Questions about the matrix below. Indices start at 0.
1) Report the entry directly above 113.
2) Report the bottom-right entry.
3) Report the entry directly above 143.
4) Report the entry at row 0, column 0.
5) Report the entry just left of 113.
6) Report the entry directly below 149.
7) Report the entry directly above the largest entry.
8) Report the bottom entry of the column that holds the largest entry.
array([[133, 135, 135, 120],
       [127, 113, 136, 134],
       [131, 131, 120, 128],
       [118, 138, 126, 131],
       [131, 123, 128, 128],
       [127, 129, 129, 129],
       [135, 137, 103, 124],
       [126, 128, 132, 128],
       [128, 128, 130, 128],
       [126, 141, 119, 125],
       [125, 126, 137, 129],
       [143, 131, 126, 133],
       [127, 149, 112, 120],
       [128, 117, 133, 132],
       [135, 128, 126, 130]])
1) 135
2) 130
3) 125
4) 133
5) 127
6) 117
7) 131
8) 128

arr = [[132, 130, 132, 131, 129, 129, 129, 130, 130], [130, 129, 128, 130, 129, 132, 129, 129, 129], [131, 128, 129, 132, 129, 129, 128, 130, 129], [128, 129, 129, 128, 131, 137, 137, 130, 128], [129, 128, 128, 129, 136, 132, 137, 129, 129], [131, 130, 128, 128, 130, 136, 132, 128, 128], [129, 135, 128, 128, 131, 153, 148, 130, 127], [130, 127, 132, 130, 132, 127, 137, 131, 128]]
The maximum?
Answer: 153
The entry just left of the largest entry: 131
The entry just right of the largest entry: 148

data =
[[149 137 126 110 106 143 136 127 124 124 124 106 134 132]
 [130 126 137 127 120 139 137 114 114 119 153 143 138 127]
 [145 137 122 116 119 147 123 118 122 131 117 123 120 145]
 [130 126 135 127 122 141 136 115 114 118 154 142 137 128]
 [119 125 142 134 124 130 128 135 115 133 122 140 115 128]
 [135 134 117 123 128 131 126 122 141 119 127 118 145 129]
 [132 129 133 127 105 127 148 142 129 122 138 104 148 116]
 [129 132 130 137 128 140 125 126 136 118 120 120 148 129]
 [119 126 145 138 124 133 127 135 117 131 120 138 120 128]
 [136 133 115 120 128 129 127 121 141 119 129 118 143 128]
 [128 122 127 124 127 149 128 122 120 116 157 135 122 131]
 [124 125 135 137 111 121 147 144 131 123 141 110 150 114]
 [124 125 117 122 138 141 117 143 139 121 136 118 106 133]
 [118 125 143 135 124 131 128 136 115 133 122 139 117 128]
 [118 123 127 144 138 132 120 123 126 138 124 142 119 142]]
The first entry of the smallest entry's row: 132
The entry just left of the smallest entry: 138
Give the 1st entry on the diagonal from the top-right corner.
A: 132
The entry in the bottom-right corner is 142
Give the entry directly below the largest entry.
A: 141
The smallest entry in the last row is 118
Give the largest entry in the first row.
A: 149
Give the second largest entry.
A: 154
Give the top entry of the column that holds the smallest entry.
A: 106
Give the last entry of the smallest entry's row.
A: 116
Give the smallest entry.
A: 104
The entry just right of the largest entry is 135
The third entry on the diagonal from the top-right corner: 123
Give the largest entry in the last row.
A: 144
The third entry on the main diagonal is 122
Give the entry directly above the largest entry.
A: 129
The second smallest entry is 105
Give the maximum.
A: 157

M = [144 115 116 134 150 135 140 133 150]
Give the entry just right of 144.
A: 115
The 3rd entry from the left is 116
The 1st entry from the right: 150

Read these off the row that follows.
1) Find the entry just left of 100.
2) Find the entry just left of 101.
142  156  123  120  115  121  101  122  141  100
1) 141
2) 121

Read these off the table that follows. Rows and columns are numbered from 0.
1) Read off the entry in the bottom-right corner.
2) Read off the entry in the bottom-left corner.
3) Read off the entry in row 0 and column 0.
4) Read off the top-right entry.
5) Read off the entry in row 0 and column 1.
6) Read off the entry directly above 149.
7) Read off the entry in row 2 and column 2.
[[113 139 138 135 145 115 108 127]
 [148 122 135 113 139 155 102 157]
 [109 150 137 151 157 133 123 147]
 [123 115 101 103 132 122 129 149]
 [100 151 146 142 103 129 150 125]
 [129 104 147 119 154 113 142 122]
 [143 106 120 110 148 122 141 109]
 [100 123 125 138 105 128 153 120]]
1) 120
2) 100
3) 113
4) 127
5) 139
6) 147
7) 137

[[117 114 116 131 134 138 131 140]
 [122 122 121 131 128 131 130 132]
 [129 129 133 130 128 129 144 134]
 [130 132 130 131 126 130 134 135]
 [123 121 121 137 135 133 121 124]
 [124 123 122 119 123 124 150 150]
 [115 111 119 126 130 128 132 138]]
The top-right entry: 140
The smallest entry in the last column is 124
Read off the first entry in the row that holds the smallest entry.
115
The last entry, reading row by row is 138
Read off the 4th entry in reading order.
131
Read off the 1st entry, reading row by row.
117
Read off the fifth entry in reading order.
134
Read off the top entry of the column that holds the smallest entry.
114
The 3rd entry on the diagonal from the top-right corner: 129
The largest entry in the last column is 150
The entry directly below 137: 119
Read off the fourth entry from the end, reading row by row.
130
The smallest entry: 111
The second entry on the main diagonal: 122
Read off the third entry on the main diagonal.
133
Read off the largest entry in the first column.
130

[[108 118 108 125 134 124 132]
 [126 139 129 139 114 139 107]]
The top-right entry: 132
The entry in the top-left corner is 108
Give the fourth entry in reading order.
A: 125
Give the bottom-left entry.
A: 126
The entry in the bottom-right corner -> 107
